(in the rows, 128 means zero)
One turn sends every row of this set to another row. A few are shown first. Where does it send the rows asked after them?
Z207: [129 123 153 153 100 125 109 145 130 147 172 124 114  91 134 118 152 114
  81 130 114 144 139 139 129 130 134 149 111 114 142 122]
Z169: [126 114  82 143 118 119 141 125 159 125 149 121 134 164 133 143 119 164
 135 116 105 158 116 127 123 162 133 125 120 125 130 116]
Z426: [124 132 179 119 132 148 117 154 141 134  97 145 144 142 112 121 143 117
 161 123 119 118 146 135 124 102 142 122 122 132 121 142]
Z622: [131 129 109 133 148 118 118 154 153 165 136 134 125 108 150 134 106 133
 176 124 115 114 150  90 135 138 135 115 136 121 119 130]
Z832: [126 118 161 133 106 119 117 137 123 152 168 123 118  91 118 119 152 109
  84 127 125 136 144 134 143 119 133 150 103 110 150 128]
Z986: [103 112 133 142 144 131 137 157 134 122 135 160 109 126 118 127 111 116
  85 121 165 135 133 154 141 119 117 127 121 130 166 105]
Z853: [125 115 167 145 114 122 111 135 138 152 168 133 119  93 139 125 142 112
  74 121 118 137 148 125 136 134 125 148 108 122 149 124]
Z675: [142 125 124 156 138 147 124 154 136 130 149 168 128 134 127 118 131 102
  91 107 141 134 107 177 128 128 126 141 127 115 151  95]
Z991: [124 102  87 107 117 110 147 123 139 130 148 112 146 143  96 141 135 137
 158  92 110 155 124 141 142 139 136 138 142 122 138 122]
Z202: [131 155 125 138 101 145 109  76 134 153 105  97 120 133 143 119 140 122
  93 115 124 132 133 127 162 126 111 134 157 134 139 124]
Z958: [130 118 137 148 128 136 153 141 131 136 150 153 119 121  85  98 108 119
  98 123 156 144 120 164 125 117 106 147 132 103 144 111]
Z277: [129 121 156 144 103 125 110 144 134 146 173 122 115  95 134 116 149 117
  77 131 116 146 131 137 127 135 135 147 103 111 140 123]
Z953: [149 131  91 122 142 110  88 134 133 147 131 138 112 115 137 111 126 143
 164 139  96 121 157 124 140 140 154 137 163 116 131 123]
Z185: [138 146  91 106 163 139 132 134 100 169 111 138 135 154 136 143 133  97
 154 121 117 120 140 151 136 116 110 139 151 130 147 133]
Z231: [134 125 122  99 143 117 121 140 135 188 140 124 133 112 126 113 129 136
 172 118 121 134 105 108 127 145 126 107 149 133 127 151]
Z906: [145 143 100  96 139 116 104 129 115 162 144 153 117 134 148 108 136 160
 147 128 115 144 111 117 138 165 141 114 129 110 118 148]
Z998: [127 116 166 144 114 121 111 133 136 154 165 132 117 100 137 124 144 116
  70 129 120 133 144 125 137 132 128 146 100 120 152 126]
Z783: [144 122 125 150 139 146 122 153 141 126 145 164 127 138 125 117 127 103
  87 114 140 133 108 177 124 129 128 144 125 112 152  95]
Z936: [132 115  80 118 113 105 144 114 119 137 138 111 136 164  93 139 149 149
 148 118 117 137 122 148 150 124 142 131 124 121 157 130]
Z353: [132 127 107  84 178 147 129 139 139 168 114 119 138 156 132 135 115  99
 156 128 125 132 110 142 135 132 126 125 131 123 134 123]
Z237: [131 126  72 171 110 112 137 122 136 128 144 127 128 163 132 147 133 163
 140 120  99 140 140 135 132 141 131 133 135 133 145 115]
Z662: [155 132 103 102 133 104 117 136 114 170 114 126 122 123 118 118 135 142
 151 150 109 107 147 120 110 122 125 136 158 127 153 155]
Z448: [103 141  87 111 158 137 124 135 111 150 122 119  98 156 131 113 116 144
 149 159 135 162 114 146 146 139 130 109 136 125 130 127]
Z619: [115 156 115 130  87 152 132 119 147 135 110  78 126 113 148 137 129 109
 108 107 128 145 130 117 129 123 108 136 148 122 114 125]
Z625: [102 113 132 141 143 131 139 158 130 122 139 165 111 124 120 129 112 115
  85 114 163 141 132 153 139 123 112 128 124 131 162 107]
Z390: [131 141 173 145 130 148 110 134 146 121 103 169 128 152 129 109 123 146
 141 136 107 127 166 127 122 123 134 133 124 121 106 135]
Z514: [116 140 161 119 113 142 105 147 118 114 101 154 120 142 116 101 151 149
 141 138 110 151 144 151 112 123 139 126 143 135 116 147]
Z19: [125 142 176 111 124 147 126 150 120 137  99 160 145 147 118 124 152 123
 150 115 122 123 141 136 118 109 128 122 117 131 119 155]
Z829: [108 137 168 132 120 148 101 149 130 124 110 147 119 138 115  97 149 145
 157 134 115 153 130 148 129 123 149 110 139 141 112 138]
Z883: [136 136 104 134 167 148 140 123 152 160 126 136 125 149 138 121  79 126
 153 137 111 143 144 123 121 145 100 143 148 110 106 117]
Z279: [125 147 176 150 128 152 115 131 136 134 114 177 132 153 135 108 131 148
 145 123 116 136 148 125 133 130 129 117 117 126 101 142]
Z606: [141 158  97 153 158 144 142 112 116 177 126 145 119 169 141 118 103 139
 145 151 122 129 136 130 137 132  98 130 130 114 124 132]
Z241: [127 141 134 112 108 148 111  81 159 144 107  92 127 128 144 119 124 121
  90 108 124 147 122 119 148 142 112 137 154 127 123 122]
Z346: [125 153 120 105 106 148 119  93 144 131 111  91 123 136 142 130 127 115
 101 112 139 135 130 116 170 126 133 134 114  95 115 120]
Z361: [129 105 101 141 131 109 153 110 150 149 136 132 151 152 117 161 120 138
 145  92 107 125 152 117 140 133 109 138 141 144 156 125]
Z684: [124 114 164 127 108 121 119 138 129 150 170 123 120  88 119 119 147 108
  84 121 125 142 141 132 140 126 132 150 104 108 144 128]
Z61: [104 138  79 112 151 133 125 142 109 133 120 129 102 133 133 123 110 130
 155 139 116 164 152 148 131 136 116 136 172 128 125 121]
Z174: [146 149  99 110 135 110 129 144 114 163 123 149 119 139 154 137 124 155
 137 144 123 109 145  95 117 139 122 122 112 110 133 157]
Z194: [121 162 115 138  88 150 129 112 138 145 104  72 118 132 145 133 138 120
 101 132 139 131 118 120 139 114 118 123 126 119 127 129]
Z815: [129 119 137 156 128 137 151 140 131 140 151 152 117 121  84  96 111 119
 102 124 157 140 119 165 133 113 108 143 132 105 147 110]
Z965: [123 160 112 124  99 146 120  95 129 130 113 103 124 120 144 137 135 105
 111  95 131 132 154 120 174 118 122 143 139 104 116 119]
Z472: [133 105 107 124 135 109 154 104 153 154 131 125 148 176 116 153 120 153
 128 113 120 124 125 115 139 140 117 125 109 135 160 133]

Z241 turns into Z619
Z883 turns into Z61
Z853 turns into Z207
Where do these go?
Z829 turns into Z426
Z622 turns into Z953
Z169 turns into Z991
Z783 turns into Z958

